In the rows, 128 means zero.
which system made each run:
path 1, Q (10 x 18):
[[124 166 120 116 121  80 163 167 151 184 125  93 106  85 145 171 127 127]
 [115  99 161 125  69 108  64 128 165 151 145 106 133 133 160  91  98 124]
 [111 144  99  98 138 165 127 134 108 178 166 102 142 148  71 110  89  88]
 [103 110  78  89 138 130 130 111 181 129 151 106  80 116 155 136 181  99]
 [104 144 169 145 110 108 144  49 120 153 129  74 132 171 152 130 134 123]
 [129  89  84 164 137 163 126 130 157 132 144 116 144 204  99  98 130 162]
 [122 169  79 129 134 160 133  65  95  92 153 183 105 136 137 131 152 113]
 [142 170 125 149 122 100 186 136 144 117 116 109 135 154 151 184 171 180]
 [145 108 146 179  67 115 112 138 116  94 133 170 138 169 163 100 100 150]
 [131 184 104 126 125 138 130 180  91 124 143 178 145 147  62 148 114 116]]
path 2, H (10 x 18):
[[164 189 180 104 114 148 130  94 103 105  81 134 122  93 144 159 120 122]
 [166  99 156 157 129  90 150 207 125 137 126  75 128 131 123 135 108 159]
 [102 109 127 143 136 113  84 146 100 138 124 203 121  90 100  92  94  94]
 [123 173 143  51 155 146 118 135 149 140 120 106 173  87 104 161 143 137]
 [160  72 157 117 109 127 141 135 137 130 114  82 106  94 198 105  94 116]
 [104 124 134 170 157 114  99 123 120 186 110 108  89 135  55 114 110  99]
 [104 106  98  96 174 128  86 121 160 121 168 134 169  86 132 108 158 167]
 [146 143 120 113 123 183 159  61 140 154  86 118 119 105 173 126  93 121]
 [162 127 121 178 127 110 101 143 162 141 131  64  71 148 108 137 148 164]
 [106 125  83 172 146 112 114 105  92 149 181 174 149 113 134  86 104 153]]
path 3, M (10 x 18):
[[107 162  99 124  99 120 101 105 183 170 144 149 154 100 176 126 119 170]
 [158 168 119 110  68 168  96 122 148 152 162  95 135 143 149 114  83 143]
 [129 144  67 131  94 124 100 157 150 155 193 114  79 135 130 117 119 107]
 [ 65 165 108 111  88  91 111 102 139 165 181 145 135 132 150 130 140 100]
 [105 138 129  80  70 148 131 120 161 136 163 102 166 190 156 128 128 112]
 [131 125 101 120  85 151 120 118 119 101 173 113  81 192 128 117 141  74]
 [ 76 151  97 136 129  93 152 109 112 127 167 136 112 179 111 150 183  95]
 [ 93 126 137 124 100 122 163  97 131  92 134 155 175 200 161 140 162 131]
 [155 143 137 139  99 169 151 128  99  72 120 135 122 212 103 141 137 113]
 [132 137 105 163 139  97 159 163  90  77 144 162  97 162 104 156 173 122]]
path 4, Q (10 x 18):
[[144 174 198 105 122 132 112 117  73 109 136 102 174 143  93 140 116 132]
 [140  54  85 135 157 129 169 202 141 123 125 137 117 121 135 112 119 126]
 [102 163 173 122 115 113  82  80 112 122  89 170  99  98 116 139 138  82]
 [136 105 150 104 170 118 155 169 135 133 141  65 193 131 114 137 135 177]
 [133  74 119 145 117 159 121 106 126 125  91 170  85 108 156  88  89  84]
 [127 183 149 118 172 117 102 120 115 136 125  94 126 117  54 163 160 141]
 [128  59 112 127 147 114 154 126 143 122 143 128 153  92 203  97 119 161]
 [139 175 152 149 111 166 110  94 129 164  65 138 101 135  89 137  88 111]
 [157 119  99 118 166 120  95 160 131  98 194  89 135 104 117 120 158 180]
 [106 136 114 152 117 116 173  90 113 175 103 167 114  90 178 122  85 102]]
path 5, Z (10 x 18):
[[137 122 110  89 120 194 194 143 124 129  98 145 164 156 132 131  92 101]
 [158 140 140 130  96 114  96 138 136  85 136 100  46 138 131 149 166 103]
 [ 89 124 138 155 152  57 166 139  81 151 168 123 174 135 126 127 130 145]
 [108  97 135 112 114 165 130 137 166 110  60 195 152 155 122 125 126 108]
 [173 168 161  91 130 154 106 109  83  82 156  76 112 126 111 141 142 115]
 [122  82 110 156 160  75 199 174 120 145 124 113 109 112 152 136 133 129]
 [ 96 130 174 159 111 109  75  90 137 116  80 188 139 140 110 120 136 129]
 [166 137 135  78 164 177 139 149 102 103 145  97 183 123  97 130 117 154]
 [153  93 112 141 130 122 158 138 125 117  99 132  46  86 171 129 122  87]
 [105 166 176 169 137  66  85 115 126 155 118 116 140 121  91 145 143 164]]
path 6, Z (10 x 18):
[[ 75  90 114 105 108  99  90 141 153 154 193 119 159 143 136  93 130 113]
 [ 77 127 113  77 121 169 140  84 150 167 125 120 137 161 120 120 125  67]
 [125 115 115 102 125 139 124 102 175 112 156  55 104 173 143 137 184 128]
 [ 96 102 102 174 147 112 172  70 104 135 159 112 126 186 141 111 148 127]
 [111 141  90 148 144 153 140 105 160 105 105 171 135 188  99 150 179 153]
 [164 166 110 125 121 158 159  92  91  64 159 137 140 147 162 145 154 160]
 [157 157 109 176 107 113 196 166 110 119 109 145  98 160 137 165 125 138]
 [130 152 144 160  83  87 100 166 107  81 142 196 137 148 128 138 139 147]
 [133 163 147  86 110 133 163 178  78 118 133 165 177 127 115 146  94 104]
 [145 116 165  90  82 109 129 192 136 100 104 125  93 117 147 148 128  78]]
path 7, U (10 x 18):
[[ 82  97 136 149 145  78 108 133 117 189 122 130 102  90 108 104 102  82]
 [ 89 116 149  74 158 138  87 116 178 152 120 109 188 110 103 123 146 145]
 [159  96 135  94 144 180 155  82 117 131 132  75 133 107 170 100  93 120]
 [128 120 105 182 158 124 115  88 146 170 110  87  57 123 108 123 134 127]
 [ 93 121  99 154 161 106  93  92 138 137 172 145 175 122 124 103 150 188]
 [147 153  98 125 120 201 158  95 141 146 103 153 170 140 144 120  87 160]
 [183 171  96 148  99 152  99 114 141 108 147 108  57 122 147 137 136 148]
 [111 159  93 176 111  70 131 150 101 165 186 150 129 125 133 126 113 149]
 [ 99 148 112 105  72 144 112 156 186 150 117 183 169 152 133 134 116 135]
 [156 169 130  68  79 163 123 133 111 104 173  93 121 139 149 137 119  94]]
path 8, U (10 x 18):
[[145 128 175 161  78 127 127 124 100 165 101 121 129 134 144 105  49 108]
 [132 119 101 112 141 135  60 183 162 139 149 112  94 119  64 118 138 117]
 [ 90 133 116  76 151 109 151 102 104 149 160 144 160  65 172 126 123 106]
 [130 126 161 125 103 141 141 112 189 175  68  70 127 151 140 144 113 137]
 [135  85 119 138 132 135  69 104 108 105 192  93 105 146 119  74 130 117]
 [ 89 144  67 132 184 142 175 110 125 183 125 149 137 119  94 137 126 116]
 [129 139 133 116 109 137 114  76 189 100 111 127 139 129 185 145 173 177]
 [167 144 133 179 107 147 145 110  72 132 162  94 131 176 124 104  79 144]
 [120 123  53 156 134 133 112 164 165 129 127 185  79 132 101 127 146 126]
 [106 202 137  96 109 104 127  96 107 113 159 164 174 110 154 155 150 145]]
path 9, J (10 x 18):
[[ 97 192 110 109  78 108 154 137 151 146 153 149 170 160 150 164 145 144]
 [155 125 141 115  43 141 129 155 142  85 137 134 118 176 175 128 119 114]
 [116 152 127 133  97 106 114 151  85 115 168 133  86 175  87 135 139  66]
 [ 65 119 124  98 117  74 143 157 148 120 144 159 149 146 134 154 182 100]
 [114 125 188  97  82 142 152 111 122  95  91 139 163 181 145 142 132  95]
 [148  95 148 116 139 139 136 162 106  71 131  96  99 180  85 137 160  92]
 [ 85 103 136 146 172  80 155 111  89  96 120 166 118 130 112 138 178  98]
 [114 138 173 122 147 123 163 128 141 111  65 141 181 151 110 167 159 158]
 [185  92 163 132 148 157 141 146  92  52 103 130 134 132 127 122 127 149]
 [141 137 129 165 185 107 147 150  73 121 103 149  91  99  72 144 133 116]]
path 10, H (10 x 18):
[[147  98 164 146 121 153  61  68 133 106  97 124  90 112 138  92 117 119]
 [140 133  89 144 201 139 157 131 115 162 146  75 137 123  78 133 130 163]
 [122 106  95 151 127 116 111 105 165 117 110 187 102  77 188 116 145 153]
 [154 201 149 148 126 154 119  85 118 161 111  98 148 140  97 144  99 168]
 [166  98  73 145 112 124 124 196 158 122 164 126 112 117 159 113 116 170]
 [109 201 120 140 105 121 107  91  90 162 137 172 103 100 119 131  98  92]
 [122 152 129  91  99 109 124 178 185 150 155  84 169 141 138 152 143 169]
 [131 101 127 129  76 151 115 114 106 133 149 140 104 136 167  81  70  74]
 [ 94 162 105 104 142 119 124 144 148 163 147  87 107 159  64 161 162  95]
 [ 96  77 130 106 113 104 120  92 136 103 175 131 151 128 200  96 148 128]]
path 11, W (10 x 18):
[[125  70 184 131 141 118  82  96 107  91 105 148 120  94 141  91 127 107]
 [134 125 149 114 203 155 133 124 111 153  93 103 155  98  62 129 115 140]
 [155  69 131 128 164 142 109 103 146  94 103 131 104  66 173 103 138 152]
 [143 155 154 173 169 136 121  77  95 165  94 107 124  98  94 124  99 155]
 [157  99  92 142 154 144  94 147 177 135 124 137 134  77 143 103 115 192]
 [150 178 125 147 123 152 111  66  92 155 126 141 109  78 145 114  79 130]
 [153 154  92 132 131 127 111 165 187 181 130  87 114  91 128 141 115 177]
 [125 135 122 145  82 119  79  91 117 156 170 133 107 101 171  88  84 117]
 [111 174  91 102 126 149 117 141 165 208 140  98 129 123  90 137 106 118]
 [119 117 102  96  88 125  98 103 158 129 185  98 101 115 194 107 139 112]]
path 12, J (10 x 18):
[[122 197 119 133 136 128 102 127  97 117 125 206 150 101  85 146 131 143]
 [164 147 132  87 115 117 166 195 138 114 123 124 150  83 170 161 122 151]
 [152 113 181 164  86 105 107 150  93 134  99 134  94 116 134 109  69  96]
 [ 98 120 129 103 151 109  75 184 133 156 153 128 146 113  56 116 124 110]
 [ 90  97 133  59 140 137 148 110 137 138 114 154 157  77 172 119 119  85]
 [145 125 180 109 127 151 130 104 144 158  82  47 107 140 114 137 114 102]
 [117  52 118 151 175 115 105 114 122 122 167  84 117 140 114  81 144 135]
 [ 86 137  89 142 177 155 151  59 136 160  98 168 145 133 108 128 138 129]
 [171 150 129 114 139 160 132  97 171 100 115  85 135 119 161 151 162 193]
 [174 123 108 200 129 131 158 115  77 122 152 112 103 145 147 105  91 156]]
path 13, W (10 x 18):
[[154 129 168 102  53 142 123 130 120 104 133 135 150 133 192 112  86 116]
 [147 152 123 126 127 134 129 186 109 150 127  90  79 143  59 149 114  83]
 [ 83  92 125 105 132  66  92 143 139 110 170 152 124  93 152 120 170 109]
 [ 88 133 178  96 124 138 155  94 114 168  97 112 186 149 118 131  98  95]
 [161  75 123  98 135 175 112 150 170  87 118  82  98 155 120 119 152 122]
 [107 122 122 163 178 103 140  73  58 115 153 131  98 124 109 118 152 102]
 [ 94 110 119 135 162 119 152 127 187 148  78 150 180 130 128 146 154 178]
 [179 127 153 138 100 179 120  82 104  75 123 132 144 150 160 105 104 154]
 [167 151  80 167 168 137 162 174 107 137 119 125  84 120  82 150 124 142]
 [109 137 132 149 109  70  97 125 139 111 132 191 129  84 178 131 148 156]]
path 14, M (10 x 18):
[[136 121 103 119 107 144 169 175 100  87 123 211 149 137 141 127 109 109]
 [139 177 180 117  99  98 123 160 119 104  88 137 100 127 101 183 151 102]
 [128  85 169 138 131  69 154 188  84 109 154 107 158 136 131 119 120 130]
 [ 98  92 155 119 131 138 128 147 115 130  71 186 132 130  92 112 101  68]
 [135 120 172  71 174 123 111 145 118  83 116 101 137  96  96 151 174 118]
 [137  69 151 138 161 114 197 120  93 130 100  98 115 106 163 118 110 105]
 [110  88 160 163 170 130  96 106 158 139  59 130 114 135  76 119 141 137]
 [150 112 122 114 204 157 125 105  93  96 145 128 165  83 119 111 135 172]
 [160 129 108 144 152 158 178 120 151 149  58 133  98  84 156 145 109 140]
 [156 134 156 179 142 100  71 119 145 135 117  97 115  99 118 124 132 198]]

runs to name:
path 15 (2 x 18):
[[157 146 117 138 149 132 103 118  62 115 201  89 105 121 103 107 116 126]
 [ 79 117  70 133 139 106 179 141 170 177 111 167 122 120 146 143 139 115]]
 | M
path 16 (2 x 18):
[[159 120  82 155 113 139 109 115 137  99 132 171  57  90 177 114 129 129]
 [124 212 154 152 122  81 129 122 107 166 134 112 144 117 103 166 126 158]]
 | Q
path 17 (2 x 18):
[[121 131 136  80 139 179 136  50 147 119  93 116 114 112 160 134 142  96]
 [157 117 123 154 155 134 144  97 143 126 138  37  99 159 127 133 158 160]]
 | M
path 18 (2 x 18):
[[118 192  84 135 142 153  77  90 126 164 153 158 130  96  96 118 115 148]
 [155 164  85  98 122 142 156 129 162 149 156  94 133  87 184 148 132 170]]
 | Q
path 19 (2 x 18):
[[125 122 125 130 102 102 177 166 175 148 130  73 139 178 148 158 147 150]
 [100  92 136 134  85 132 100  97 108 100 155 160 116 182 139  87 125  75]]
 | U
path 20 (2 x 18):
[[148 107 137 111  75 133 132 119  97  91 154 142 104 118 201 102 104  89]
 [108 164 131 147 129 101 136 158 128 179 117  97  95 162  58 158 133  97]]
 | U
path 21 (2 x 18):
[[ 93 103 147 118  96 120 117 105  87 135 149 173 152 128 155  87  82  78]
 [128 157 129  68 140 171 129 152 167 144  94  97 128 138  75 166 148 106]]
 | W
path 22 (2 x 18):
[[ 98 160 151 144 128  94 107 165 136 141  96 191 173 121  82 149 131 154]
 [164 120 157  66 107 173 118 146 112  88 128 143 169  98 157 111  93 123]]
 | Z
path 23 (2 x 18):
[[ 95  76 147  91 155 106 113 164 125  86 150 122 152 155  93 125 176 104]
 [ 97 101 158  93 164 132 175  79  92 104  98 132 132 126 140 137 152  74]]
 | Z
path 24 (2 x 18):
[[134  86 138 117 127 141  56 162 177 144 105 108  92 113  92 104 116 108]
 [103 129 123  80 178 121 114 102  90 153 177 110 149  68 120 112 122 104]]
 | U
path 25 (2 x 18):
[[189 147 113 175 146 165 123 116  98 132 148  82 118 142 104 112  96 176]
 [130 132  51 169 144 117 121 139 149 148 135 183  87  82 143 118 124 148]]
 | W
path 26 (2 x 18):
[[ 76 154 137 106 171 135 106  96 110 160 111 154 152 117  59 131 132  93]
 [139  92 137  71 156 142 161 133 167 109 112  84 155  99 175 141 156 151]]
 | J
path 27 (2 x 18):
[[171 112 118 170  87 133 159 190 148 141  91 134 103 144 145 132  83 142]
 [134 175 133 143  98 107  55 150 101 104 157 173 102 116  93 126 128 120]]
 | W
path 28 (2 x 18):
[[118  41 141 130 164 148 115 132  99 112 131 136 156 145 102  73 104 105]
 [108 138 113  97 191 161 133  94 137 137  86 140 107  96  83 147 157  96]]
 | J
path 29 (2 x 18):
[[119  44 109 174 163 107 131 167 150 142 120 137 138 135 115  92 118 156]
 [119 157 132 117 134 174  90  63 109 107 103 198 144 110 111 117 122 117]]
 | W
